Each row has a name. Each question is about the rows just above it. Places in a row count from 0.

Columns, left to right: T Y F W X B N
Q438: [ -3  50  -9  18  54 -12 -53]
Q929: [  3  18   6  33 -24   9 -15]
Q622: [ -3  20   0   0  24   0 -12]
Table of tags by key:
[20] -> Q793
[19] -> Q362
[21] -> Q538
[-1] -> Q566
[0] -> Q974
[18] -> Q492
Join Q622 by its entry at place 1: | Q793
Whose row is [ -3  50  -9  18  54 -12 -53]? | Q438
[  3  18   6  33 -24   9 -15] is in which row? | Q929
How many entries does [ 3 18] have? | 2
Count the entries of [-3 50 -9 18]: | 4
Count the entries of [ 3 18  6 33]: | 4

Columns, left to right: P L E C K
Q997: [-31 -25 -35  57  16]
Q588: [-31 -25  -8 -13  -4]
Q50: [-29 -55 -53  18   9]
Number of entries in [-31 -25  -8 -13  -4]: | 5
Count the entries of [-29 -55 -53  18]: | 4
Which column holds this, read top down? [-4  9] | K
Count the entries of [-29 -55 -53]: | 3
Count the entries of [-31 -25  -8]: | 3
Count the entries of [-29 -55 -53  18   9]: | 5
How many entries does [-31 -25 -35  57] have? | 4

Columns, left to right: V U D H
Q553: [  1 -24 -39  -1]
Q404: [-1 20 18  1]
Q906: [-28  20  -3   1]
Q764: [-3 -8 29 -1]
Q987: [-3 -8 29  3]
Q158: [-31  -6   4  -1]
Q127: [ 2 49  5  3]
Q403: [-25 -19   1  -2]
Count the entries of [  1 -24]: | 2
Table of tags by key:
[-28] -> Q342
[2] -> Q494
[3] -> Q992
Join Q127 by its entry at place 0: | Q494
[-3 -8 29 -1] is in which row? | Q764
[-8 -6] is in which column, read top down? | U
Which row holds [-31  -6   4  -1]? | Q158

Columns, left to right: G A S J
Q82: [ -9  27 -46   0]
Q380: [-56  -2 -17 -31]
Q696: [ -9  -2 -17  -3]
Q113: [-37  32  26  22]
Q550: [-20  27 -46   0]
Which column holds [-3 22] top down? | J
Which column holds [-31  -3  22   0] top down? | J
key -> tag
[-37] -> Q797
[32] -> Q689
[-46] -> Q191
[26] -> Q758
Look up the entry of Q113 at place 2 in the table: | Q758
How many entries does [-9] have? | 1

Columns, left to right: puli bitu feg rudag Risav Zib gofi
Q134: [  4  14  -3   4  -7 -33 -45]
Q504: [ 19  12 -23  11  34   9 -63]
Q343: [ 10 -55   6 -10   7  -3  59]
Q309: [ 10 -55   6 -10   7  -3  38]
[10 10] is in which column, read top down? | puli
[ 4 19 10] is in which column, read top down? | puli
Table of tags by key:
[4] -> Q433
[6] -> Q194
[9] -> Q984
[7] -> Q713
[10] -> Q349
[11] -> Q286
Join Q343 by its entry at place 0: | Q349
Which column holds this, read top down? [-23   6   6] | feg
[ 19  12 -23  11  34   9 -63] is in which row? | Q504

Columns, left to right: Fela rez tep popur gezi megif
Q634: [-38 -26 -37 -14 -34  48]
Q244: [ -5 -39   4 -30 -33  20]
Q411: [-38 -26 -15 -14 -34  48]
Q4: [ -5 -39   4 -30 -33  -1]
Q540: [ 16  39  18 -13 -45  19]
Q522: [-31  -1 -27 -46 -27 -49]
Table of tags by key:
[-44] -> Q482
[20] -> Q967
[-45] -> Q394
[19] -> Q352
[48] -> Q568
[18] -> Q185
[-13] -> Q925
Join Q540 by its entry at place 5: | Q352
Whose row is [-38 -26 -37 -14 -34  48]? | Q634

Columns, left to right: gul fomus sof vev Fifar talo mal feno Dumav vudu
Q301: [-29 -28 -29 -14 -12 -38  -6 -22 -39   2]
Q299: [  4 -32 -27 -34 -29  -9 -23 -15 -38  11]
Q728: [-35 -10 -27  34  28 -39  18 -22 -39   2]
Q155: [ 23 -24 -23 -49 -25   7 -23 -10 -23  19]
Q484: [-35 -10 -27  34  28 -39  18 -17  -4  -6]
How many entries does [-29 -28 -29 -14 -12 -38  -6 -22 -39] have? | 9
How many entries does [ 23 -24 -23 -49 -25   7] have? | 6
[  4 -35  23 -35] is in which column, read top down? | gul

Columns, left to right: kened rupop Fakez zogon terom nif
Q756: [-5 -3 31  2  2 -1]
Q319: [-2  0  9 -2  0  0]
Q547: [ 0  0 -4  0  0  0]
Q617: [  2   2 -19  -1  -1   0]
Q366: [ 6  3 -1 -3 -3  1]
Q620: [ 6  3 -1  4  1  0]
How many entries does [-5 -3 31  2  2] have? | 5
Number of entries in [-5 -3 31]: | 3
How many entries does [ 6  3 -1 -3 -3] have? | 5
Table of tags by key:
[-4] -> Q531
[-1] -> Q848
[-3] -> Q448
[2] -> Q640
[0] -> Q727
The tag of Q366, keyed by place 3: | Q448
Which column holds [-3  0] top down? | rupop

